[[136 152]
 [134 137]
 [133 111]]
:
[[134 137]]

[[109 105]
 [105 154]
 [113 114]
 [115 118]]
:
[[105 154]
 [115 118]]

[[141 149]
 [132 133]
 [123 121]
 [134 135]
 [141 149]
 [140 148]
 [110 123]
 [126 130]
 [110 122]
 [134 137]
 [113 120]
 [127 123]]
:
[[132 133]
 [134 135]
 [140 148]
 [126 130]
 [134 137]
 [127 123]]

[[135 122 146 139 149]
 [128 128 132 148 139]
 [119 131 120 155 137]
 [118 130 122 156 144]
 [120 133 105 138 104]]
:
[[128 128 132 148 139]
 [118 130 122 156 144]]

[[132 121 128 126 130 126 126]
 [127 120 124 117 131 128 113]
 [129 126 127 128 131 131 126]
 [126 135 131 129 123 126 129]
 [129 130 130 129 126 126 129]
 [125 137 133 141 117 122 152]
 [124 133 129 129 123 126 129]
 [126 135 131 137 123 127 143]
 [130 129 130 132 128 127 134]
 [126 134 130 133 123 126 136]
 [125 132 128 127 125 127 127]]
:
[[127 120 124 117 131 128 113]
 [126 135 131 129 123 126 129]
 [125 137 133 141 117 122 152]
 [126 135 131 137 123 127 143]
 [126 134 130 133 123 126 136]]

[[130 149 111 119 139 117 121 116 130 121 111 131 129 142 114]
 [120 123 122 128 133 124 121 132 139 155 129 122 122 152 130]]
:
[[120 123 122 128 133 124 121 132 139 155 129 122 122 152 130]]

[[140 122 106 125 130 132 141 133 145 138 104 141 140 125 133]
 [141 128 113 127 122 149 143 124 135 148 112 119 140 122 122]
 [153 131 125 136 113 139 139 110 125 128 107 117 143 121 119]
 [140 121 119 135 132 141 129 121 130 152 115 142 140 125 129]
 [150 119 120 122 135 142 140 114 125 138 130 121 152 114 121]]
:
[[141 128 113 127 122 149 143 124 135 148 112 119 140 122 122]
 [140 121 119 135 132 141 129 121 130 152 115 142 140 125 129]]

[[132 130 134 128 132 124 121 134 122 131 125 123]
 [132 125 119 130 123 129 121 119 139 121 127 130]
 [132 128 134 131 135 123 121 134 124 131 131 124]
 [132 120 117 127 126 133 121 113 146 115 132 130]
 [132 126 129 128 130 125 121 130 123 128 129 128]
 [132 129 109 125 107 134 121 111 131 136 116 138]]
:
[[132 125 119 130 123 129 121 119 139 121 127 130]
 [132 120 117 127 126 133 121 113 146 115 132 130]
 [132 129 109 125 107 134 121 111 131 136 116 138]]

[[107 129 110 132 106 132 133 129]
 [117 133 119 127 108 127 128 132]]
:
[[117 133 119 127 108 127 128 132]]
---
[[140 140 132 148 144 134]
 [132 132 133 136 137 130]
 [120 123 133 119 124 125]
 [132 131 134 137 138 131]
 [126 139 126 127 123 125]
 [111 151 128 113 107 116]
 [118 131 132 117 119 122]]
:
[[144 134 140 140 132 148]
 [137 130 132 132 133 136]
 [124 125 120 123 133 119]
 [138 131 132 131 134 137]
 [123 125 126 139 126 127]
 [107 116 111 151 128 113]
 [119 122 118 131 132 117]]

[[125 117 109 139 121 109 124 106 145 129]
 [149 122 107 153 129 101 155 109 116 153]
 [137 101 137 150 103 148 150 128 143 117]]
:
[[145 129 125 117 109 139 121 109 124 106]
 [116 153 149 122 107 153 129 101 155 109]
 [143 117 137 101 137 150 103 148 150 128]]

[[126 129 120 127 137 128]
 [134 118 130 117 126 119]
 [123 133 127 132 132 131]
 [131 128 126 116 134 116]
 [119 147 113 118 149 117]
 [123 145 127 122 137 119]
 [130 130 135 124 122 123]
 [121 150 129 122 136 118]
 [127 128 126 148 122 148]
 [124 127 128 142 123 142]
 [126 131 130 130 127 130]]
:
[[137 128 126 129 120 127]
 [126 119 134 118 130 117]
 [132 131 123 133 127 132]
 [134 116 131 128 126 116]
 [149 117 119 147 113 118]
 [137 119 123 145 127 122]
 [122 123 130 130 135 124]
 [136 118 121 150 129 122]
 [122 148 127 128 126 148]
 [123 142 124 127 128 142]
 [127 130 126 131 130 130]]

[[144 133 127 114 117 139 125 126  99 126 142 155]
 [123 126 134 119 136 113 131 124 145 135 124 109]
 [105 120 141 137 135 131 114 118 146 125 109 115]]
:
[[142 155 144 133 127 114 117 139 125 126  99 126]
 [124 109 123 126 134 119 136 113 131 124 145 135]
 [109 115 105 120 141 137 135 131 114 118 146 125]]

[[126 128 131 135 128 137 134 121 133 125 132 135 132 130]
 [118 128 126 123 128 130 129 131 124 131 122 126 125 124]
 [130 117 128 129 132 137 127 117 135 122 138 126 138 124]
 [128 130 133 131 128 128 126 119 124 135 124 131 129 128]
 [133 126 122 133 127 122 138 117 107 135 124 137 129 121]
 [132 120 131 123 130 132 123 117 109 130 133 126 129 124]]
:
[[132 130 126 128 131 135 128 137 134 121 133 125 132 135]
 [125 124 118 128 126 123 128 130 129 131 124 131 122 126]
 [138 124 130 117 128 129 132 137 127 117 135 122 138 126]
 [129 128 128 130 133 131 128 128 126 119 124 135 124 131]
 [129 121 133 126 122 133 127 122 138 117 107 135 124 137]
 [129 124 132 120 131 123 130 132 123 117 109 130 133 126]]

[[128 136 125 123 121 124 134 113 119 124 110 135 125]
 [135 134 133 117 123 119 128 122 126 131 107 132 129]
 [128 130 128 124 126 124 127 135 132 125 129 130 132]
 [127 121 129 128 134 128 122 140 135 130 141 122 129]
 [123 132 119 110 124 109 133 109 116 119 104 131 116]
 [132 136 126 106 131 111 134 118 127 126 105 134 121]]
:
[[135 125 128 136 125 123 121 124 134 113 119 124 110]
 [132 129 135 134 133 117 123 119 128 122 126 131 107]
 [130 132 128 130 128 124 126 124 127 135 132 125 129]
 [122 129 127 121 129 128 134 128 122 140 135 130 141]
 [131 116 123 132 119 110 124 109 133 109 116 119 104]
 [134 121 132 136 126 106 131 111 134 118 127 126 105]]
